In the rows, 100 means zero.
Where one turn sends some rows of the set: a few examples, then the rows asked
libe: 87  113  98  108  118  108  100  114  102  106  100  99  106  102  85  69  95  100  116  109
fom: 96  115  102  105  104  108  88  91  102  87  114  86  123  109  103  114  84  78  82  90
rapuv: 92  110  102  99  101  105  86  97  110  88  121  87  121  105  107  110  92  71  80  94
tud: 88  128  102  86  101  104  93  92  109  78  98  107  109  109  111  111  82  58  96  88
kile: 63  123  87  87  101  94  103  105  103  85  88  103  117  102  70  119  100  55  105  99
moku: 88  123  105  92  78  101  83  102  103  74  82  114  108  110  80  91  128  80  101  137
dos: 85  116  94  80  94  107  104  95  103  78  119  81  121  128  91  112  97  65  100  107
Migi: 72  121  103  83  91  107  76  95  61  84  98  119  105  107  74  93  98  92  98  130
datep: 71  130  80  93  93  87  102  108  105  91  98  109  114  113  77  114  95  58  93  95
sufam: 90  106  106  101  73  114  100  104  89  65  76  113  89  104  99  95  98  81  79  116
keb: 89  91  113  82  75  115  98  92  88  83  92  105  96  103  79  98  116  114  99  114
fova: 86  98  100  86  108  120  79  115  86  107  110  115  106  100  74  77  98  100  105  106
momud: 84  93  105  108  115  112  117  112  86  106  106  108  86  114  75  86  107  83  92  103
navu: 81  121  108  95  118  129  96  83  82  101  108  133  92  95  81  95  108  77  101  119
Zinuf: 66  106  83  94  106  93  96  99  100  87  112  80  112  103  78  122  112  85  93  96
Zuloz: 84  113  97  97  78  108  90  99  104  86  86  89  104  104  92  79  94  114  119  113
Gud: 97  111  119  115  121  105  78  101  101  113  99  114  108  101  80  84  116  93  101  105
fazir: 91  109  108  86  86  117  112  101  93  73  80  131  94  94  82  98  120  84  91  127
tisu: 81  135  96  111  87  109  103  88  98  70  86  107  101  96  97  93  109  88  97  140
remo: 76  114  118  112  104  105  111  83  66  94  90  115  80  114  79  103  98  79  90  109
mili: 97  102  106  97  92  109  75  98  113  91  97  99  99  106  91  87  126  112  105  108
bag: 92  130  97  88  103  107  100  100  106  78  94  108  116  113  101  109  78  55  101  90
biku: 95  92  116  96  115  108  98  112  78  98  99  115  99  99  81  88  108  109  91  107
gef: 81  116  101  75  85  102  95  95  107  81  115  86  121  123  94  109  93  58  101  105
Gito: 76  125  95  108  97  95  91  84  104  107  103  104  113  104  83  121  87  74  90  78
kel: 82  104  92  76  76  119  73  103  87  82  95  112  100  101  83  87  101  110  103  114
zigul: 88  111  129  90  112  115  111  89  77  98  86  132  92  102  77  96  103  84  108  110
denav: 81  120  105  87  110  107  93  99  110  74  86  105  116  92  102  113  87  55  102  91
remu: 81  114  78  102  97  99  101  92  102  91  118  83  112  117  82  121  104  88  86  92
lofi: 72  117  97  106  111  98  89  88  103  97  91  100  112  89  84  123  90  78  98  76
kubo: 82  112  113  90  96  90  77  99  84  94  99  97  108  125  71  88  121  99  113  124
buz: 75  128  104  107  93  91  90  100  74  87  90  94  114  110  81  83  92  97  106  134
Vasep: 85  135  114  97  115  97  91  92  90  88  82  130  93  113  83  93  120  73  111  122
Norol: 77  135  110  112  117  113  113  77  91  98  99  110  95  103  87  90  104  80  115  127
memiz: 83  102  108  98  107  107  82  92  106  83  110  79  124  93  101  117  94  78  88  93
Kefo: 82  104  121  86  94  102  102  105  66  88  95  114  110  111  65  94  111  89  95  133
Gupem: 89  103  106  92  94  142  89  90  108  109  107  123  102  86  78  88  106  88  105  108
muzos: 89  118  108  115  93  129  108  90  122  105  97  105  110  89  85  81  103  83  113  119
kip: 96  123  124  108  93  119  84  78  115  99  81  124  103  95  86  95  116  80  110  110
Lelus: 76  101  111  101  89  95  101  117  68  96  85  106  101  121  65  86  89  82  95  108
rurab: 90  86  111  87  71  125  106  102  104  86  90  98  89  114  88  86  99  89  105  101
lon: 72  110  100  72  97  104  97  96  105  70  107  80  119  111  91  115  104  62  106  109
vob: 72  114  78  93  98  91  100  95  105  95  119  88  104  118  83  118  106  83  92  89
vemef: 98  96  124  102  85  127  100  96  101  101  85  124  108  84  76  94  106  94  93  107
Ziv: 93  96  122  113  78  133  110  87  103  92  97  106  98  98  87  97  106  71  82  116
levun: 77  128  78  89  90  98  111  104  106  87  98  104  117  119  72  115  95  59  101  97
razu: 80  124  98  93  85  126  88  86  86  78  95  131  99  89  84  101  112  80  88  134
nidi: 85  128  90  109  98  101  96  88  103  97  93  106  114  104  85  121  81  77  92  75

rapuv -> vob
tisu -> Norol
Now find these:
sufam -> remo
kel -> Migi
kile -> denav
vemef -> biku
Vasep -> kip
bag -> nidi

Where one turn sends some rows of the set: a few examples, then the rows asked
belu: 130  123  78  97  125  107  119  79  99  125  68  76
mival: 102  118  50  102  92  119  118  69  105  121  95  84
zama: 125  120  68  90  114  76  116  88  108  111  105  72
sab: 108  130  69  127  75  92  120  80  107  112  84  89
nitev: 117  103  62  102  80  111  97  92  113  104  80  81
sepon: 99  103  91  116  95  102  124  98  87  126  87  85
sizu: 124  126  88  102  116  107  107  84  62  100  94  91
Kan: 116  139  76  97  103  100  91  101  83  91  85  87
bas: 118  144  83  94  99  97  96  93  91  95  74  75
zedo: 109  120  51  89  112  125  112  95  105  107  99  88
ravo: 132  101  78  77  99  95  110  87  94  90  95  99
vipi: 107  145  75  113  102  106  113  67  103  98  95  107
zagi: 128  124  84  87  109  128  121  86  76  114  83  82
nune: 132  113  83  112  130  115  114  86  87  114  79  85
korab: 91  123  81  92  116  112  124  75  97  96  93  106
Vok: 104  113  103  112  98  92  105  83  90  108  72  74
seme: 130  117  70  111  116  85  116  92  93  108  119  83
zar: 102  94  82  84  90  119  128  83  95  105  90  82
fufu: 119  102  69  82  99  99  139  95  89  90  97  90
geki: 117  124  73  114  109  95  90  58  107  98  85  90
nipa: 108  111  49  115  102  115  133  77  108  115  96  83
ripal: 106  144  88  102  110  101  110  62  98  111  98  98
fup: 120  118  78  119  78  86  119  73  99  126  86  91
buk: 114  130  68  92  103  103  94  83  79  82  85  99
giv: 133  91  54  101  90  103  110  91  89  105  91  97
mipe: 119  116  68  117  97  66  117  89  103  106  92  84
zik: 118  143  68  96  96  113  137  89  74  108  91  88
Daz: 127  108  64  97  93  86  123  95  120  114  79  74
Mufuv: 131  111  81  120  126  103  119  89  83  108  105  88
roku: 127  110  75  82  99  116  131  94  105  119  75  74
fuvub: 100  112  55  83  110  123  103  81  98  103  89  96
tib: 120  104  78  124  84  98  114  77  86  129  82  91
dutum: 107  114  78  110  105  102  98  101  90  97  67  66
Tedoz: 121  124  84  89  96  89  143  70  89  90  89  83
mized: 123  124  75  85  118  85  123  80  110  121  81  69
tevek: 116  120  83  118  108  75  109  84  75  96  99  91
pubo: 94  105  75  113  95  106  119  67  116  102  95  73
nel: 130  114  69  103  85  104  108  92  89  128  99  107
kef: 109  122  73  115  101  102  93  72  116  84  92  88
zom: 125  146  62  108  93  97  118  81  88  98  73  71
Bopur: 119  146  72  87  94  99  136  91  87  99  92  84
Kigo: 114  95  75  85  101  111  140  88  89  94  85  81
Mova: 96  125  86  80  119  114  116  86  101  100  103  92
Ledo: 113  133  67  89  88  119  126  73  76  112  95  100
lemi: 93  119  90  111  100  84  120  80  94  83  84  91
moduv: 100  113  104  109  100  83  109  88  94  99  86  82
Runu: 106  96  69  121  110  98  116  64  112  97  86  79
keben: 135  97  55  96  88  103  103  85  102  105  78  87

Kigo -> zik
Tedoz -> zom
seme -> zama
Now find these:
ripal -> geki
mival -> fuvub
Ledo -> buk
sizu -> tevek
tib -> giv

Where one turn sends some rows of the set: a few examples, then the rows asked
nisig: 96  119  98  109  122  95  80  101  102  103  116  74  107  103  105  108  103  127  93
Kab: 90  86  125  96  131  109  71  103  94  112  93  105  86  112  117  118  100  114  117
veve: 90  86  123  99  109  113  76  97  100  109  83  93  79  107  123  117  96  125  116
terep: 92  97  89  97  100  105  82  98  98  91  124  115  129  99  103  98  91  129  92
ratas: 80  82  109  97  93  122  80  90  98  97  95  132  109  101  120  102  81  118  116
talu: 90  98  105  110  97  108  107  97  110  98  93  70  117  102  98  99  105  80  111
gere: 94  111  102  109  134  100  79  107  94  101  115  88  98  113  106  102  108  129  102
larus: 87  81  109  79  111  126  81  93  99  101  102  134  104  94  113  101  88  111  122
Zono: 96  100  106  108  96  106  101  92  113  104  87  71  102  97  97  98  112  81  110
Gefu: 91  109  87  93  113  117  88  98  100  89  125  117  115  95  101  85  96  126  106
Bokob: 91  98  113  105  93  112  97  85  70  111  113  111  111  107  113  105  87  75  80
Bem: 94  108  86  96  98  110  90  92  105  94  122  119  130  91  103  93  88  118  103
tozup: 89  96  126  103  121  108  76  98  97  118  89  90  82  108  125  127  94  113  110
zugip: 66  100  124  116  101  122  96  78  89  100  89  85  106  101  110  101  94  80  97
Pob: 121  97  94  96  89  97  102  98  94  114  110  97  106  102  101  103  104  78  92
tobuf: 99  98  110  97  95  113  96  90  69  109  107  101  102  107  119  105  79  72  84
digi: 116  96  90  99  85  104  106  105  99  108  106  96  105  106  106  101  95  72  102
gelo: 103  102  102  99  117  95  77  105  99  104  113  76  99  104  106  111  106  136  91
Kanet: 87  85  114  90  96  122  86  88  101  109  96  134  105  96  123  112  79  105  121
bedi: 73  101  125  108  107  118  98  83  82  99  93  75  114  103  111  103  89  80  94

larus -> Gefu
nisig -> tozup
tobuf -> digi
Now find these:
veve -> ratas
zugip -> Bokob

Where one turn sends some rows of the set: a few examples, then the rows asked
lonu: 88  106  106  98  107  66  103  89  68  77  84  106  113  129  113  105  100  118  67  84  107  112  95  90  116  90  67  91  101  90  129  118  105
musa: 72  109  89  98  95  76  124  86  91  93  104  96  113  95  87  103  94  112  78  87  116  101  103  95  128  85  74  108  115  112  94  111  76
fenok: 70  115  101  103  105  65  116  103  105  93  63  107  98  57  97  88  103  113  99  91  107  77  109  111  110  97  76  90  103  94  90  92  96
Zana: 97  117  130  82  96  61  96  128  94  101  72  118  92  88  109  111  108  133  80  89  93  63  118  109  109  81  93  97  97  92  78  110  112
nesu: 114  110  141  86  87  90  97  101  79  107  72  116  100  101  106  134  109  102  82  81  92  83  101  117  113  91  66  102  104  86  116  126  106
kire: 88  95  98  78  126  77  106  105  86  83  75  81  96  114  108  108  96  102  109  94  112  75  92  106  101  91  65  108  111  53  104  110  101
zaked: 111  114  138  83  91  86  95  105  72  101  71  117  93  107  103  138  117  105  74  81  99  77  100  108  114  96  61  98  98  88  121  119  103
Tuka: 87  107  115  109  106  70  103  93  71  71  84  105  109  130  112  108  104  116  64  81  99  108  99  88  116  101  72  88  105  89  126  108  104
zikot: 69  112  97  106  106  65  114  107  104  99  62  103  101  60  95  93  102  116  98  99  112  79  109  112  110  101  75  90  103  90  90  91  96
Ret: 90  115  101  92  74  77  109  91  123  106  78  92  96  98  114  106  106  120  110  88  129  79  107  118  114  99  85  123  104  97  90  109  89
Puz: 101  112  92  98  100  71  100  105  96  80  94  79  70  126  106  99  93  124  94  90  113  73  122  104  121  109  83  108  102  85  89  133  84
buze: 74  114  83  99  107  63  109  120  84  90  86  98  112  118  107  93  106  117  110  108  120  87  82  84  130  80  87  105  97  82  101  117  95
kabe: 71  108  97  93  108  79  121  95  91  95  110  95  120  98  92  100  98  114  78  94  116  100  95  94  129  84  71  103  121  114  93  117  80
Nirav: 96  116  131  80  94  63  99  125  97  102  71  117  92  86  109  112  106  141  84  86  97  66  119  111  107  86  96  93  99  90  80  118  110
bot: 97  117  141  62  97  92  104  109  73  94  79  100  105  128  91  103  100  117  95  91  106  99  118  116  119  102  86  85  110  88  92  134  110
gaf: 96  118  130  89  95  61  96  132  96  102  71  118  89  88  108  109  103  138  84  97  101  73  115  104  104  77  95  99  101  96  80  107  115
taluf: 98  124  114  81  92  74  116  91  83  81  60  104  85  111  107  88  84  129  105  102  111  88  104  91  103  99  81  86  117  57  93  135  90
meru: 115  111  135  85  91  86  90  102  76  104  73  117  100  106  106  132  118  105  74  82  94  77  100  112  114  94  60  100  100  87  122  122  104
tad: 92  110  107  104  105  68  102  86  72  77  84  104  115  129  111  104  101  120  63  81  103  109  99  85  116  93  66  90  103  94  128  114  101
zus: 76  114  97  108  100  68  117  101  105  92  66  102  95  55  103  87  109  109  101  91  113  79  105  106  109  103  78  89  101  100  95  98  91
sige: 87  136  121  76  85  76  109  117  87  80  85  90  76  120  90  120  89  109  96  75  115  86  97  91  119  101  60  116  116  72  78  104  93
fito: 77  108  102  74  94  90  116  107  94  71  76  107  87  119  93  119  119  88  91  77  103  96  98  75  121  111  69  92  109  87  118  111  92
Numi: 104  109  98  78  97  84  106  107  100  104  64  84  78  114  92  119  91  119  96  123  119  81  93  99  108  111  51  93  118  92  92  101  90
tubo: 73  110  96  97  102  74  124  88  90  96  100  97  117  93  86  97  93  113  77  90  117  101  100  93  129  83  70  106  119  114  93  110  76
saf: 95  121  128  98  105  87  101  111  98  104  59  100  88  109  99  117  85  127  96  107  110  78  116  103  92  101  94  88  92  76  109  81  95

tad -> meru
zikot -> musa
Now find these:
gaf -> zus
taluf -> Numi
Ret -> buze

Where one turn sends some rows of the set: a few examples, then the rows asked
feru: 101  94  91  103  107  90  110  120  82  111  110  92  119  82  112  88  102  117  112  99  114  120  121  94  88  96  121  86
gufo: 75  91  108  103  105  106  116  103  79  110  102  103  122  122  92  89  99  112  85  109  84  123  96  118  85  112  73  109
Mog: 103  100  103  79  96  104  109  99  88  116  111  78  117  119  106  82  95  110  111  115  58  115  129  106  82  112  92  104
zesu: 87  99  100  116  91  99  94  87  108  127  70  99  112  89  78  113  101  122  96  103  90  116  103  108  101  115  97  129
fita: 102  101  72  110  111  76  126  93  109  104  86  111  118  105  73  98  98  112  106  80  110  98  91  104  88  97  102  111
mozan: 82  105  112  90  114  81  110  86  100  109  89  107  110  77  90  82  78  106  115  107  106  125  124  113  93  88  97  126
Buniv: 84  109  86  105  118  84  100  78  103  121  93  99  134  75  82  76  101  116  105  119  91  91  99  110  98  108  115  91
datol: 111  112  91  104  117  79  91  82  119  94  79  84  106  97  88  85  91  100  99  116  94  106  120  102  104  109  98  129
gato: 109  123  113  114  102  98  118  99  89  102  111  64  118  78  78  105  87  109  101  111  117  106  109  96  106  95  99  89
fuba: 87  98  96  87  95  95  130  96  78  114  109  71  130  109  75  108  101  120  113  78  69  99  92  107  98  103  103  100
lefik: 84  106  120  101  84  81  128  82  101  98  117  80  118  102  115  105  87  92  102  90  109  100  91  92  105  99  106  113
nopif: 110  105  101  104  96  102  115  110  84  108  102  101  129  97  98  95  104  114  124  83  92  115  103  74  89  67  109  110
kepos: 93  111  103  94  94  81  85  90  118  129  90  100  117  103  80  85  86  118  104  120  69  92  124  92  98  109  85  112
zusi: 122  107  92  108  98  118  108  95  93  111  120  95  134  115  101  105  96  106  105  101  84  110  91  115  86  121  94  83
Vez: 83  107  86  103  110  88  102  86  105  119  88  100  129  73  75  75  96  119  108  121  91  89  97  114  102  111  118  96
depi: 107  120  87  113  106  114  103  96  102  97  91  108  101  110  82  116  98  110  101  87  95  118  89  112  108  104  83  122
ginol: 107  89  85  109  95  106  105  82  117  106  96  96  122  102  99  106  79  113  101  106  86  105  79  118  108  121  122  113
sigo: 77  98  100  100  79  70  127  90  113  121  113  93  102  96  111  90  100  104  99  83  102  99  116  86  97  102  105  93
Nev: 91  100  111  76  108  102  99  98  93  99  97  82  134  88  85  83  89  131  123  132  84  98  100  88  93  95  111  91
Voset: 80  101  117  100  81  94  110  99  101  110  116  106  105  96  116  85  99  120  103  103  117  117  107  76  90  96  91  88
Gevi: 64  110  92  86  109  108  117  101  84  127  100  100  113  98  79  77  106  133  108  99  71  115  103  106  96  93  95  116
reku: 86  94  99  96  81  81  109  100  114  109  99  76  100  104  95  97  113  117  96  98  101  88  98  67  118  90  103  100
Goz: 81  102  123  102  85  101  100  91  105  106  109  78  105  87  104  102  98  109  96  104  120  110  94  84  125  97  103  99
lugil: 86  94  86  97  117  85  125  102  92  99  102  86  93  103  100  85  94  103  110  90  96  101  137  95  114  90  115  92
Rop: 108  109  89  105  116  86  94  83  123  97  80  88  109  99  85  86  87  93  101  124  100  102  116  108  105  105  100  128
piba: 127  97  85  99  109  109  89  101  120  96  100  93  115  110  88  102  97  110  99  112  105  110  107  87  97  102  95  75
kotu: 99  108  105  107  111  93  120  111  93  99  94  85  104  92  73  92  107  104  101  90  93  91  104  90  127  74  92  86
pid: 79  102  90  106  99  90  117  84  105  111  117  103  131  106  86  77  82  131  95  111  67  95  105  108  87  121  88  87
mem: 111  112  88  118  108  114  104  93  105  98  93  105  108  116  82  110  99  104  97  90  99  119  89  113  105  102  78  128
pazo: 104  99  109  90  99  106  103  93  96  117  115  79  102  103  96  110  89  95  98  85  86  136  130  116  106  100  80  99
Sen: 104  99  103  79  98  105  112  100  90  114  107  69  110  119  104  77  91  108  111  115  61  119  120  105  78  108  93  108
Dig: 122  107  92  107  96  116  107  91  91  113  113  91  126  109  103  108  95  99  109  106  83  107  86  118  85  118  98  78
suda: 92  101  111  95  83  85  122  102  98  92  110  92  116  118  111  94  101  115  107  105  105  96  85  67  90  88  94  108
kofep: 67  104  96  87  100  103  116  100  82  126  93  101  113  94  77  77  106  133  111  102  65  112  109  109  98  98  96  116
mudas: 110  91  104  85  104  104  93  105  100  108  99  97  118  134  107  91  80  90  97  122  82  109  91  111  103  105  96  119
bozar: 107  122  104  106  96  101  128  81  92  97  111  75  117  104  93  106  76  103  122  94  98  109  123  82  91  81  111  116

depi -> Dig
feru -> lugil
mozan -> fita
Now find these:
suda -> Voset
pid -> kepos
zusi -> Mog

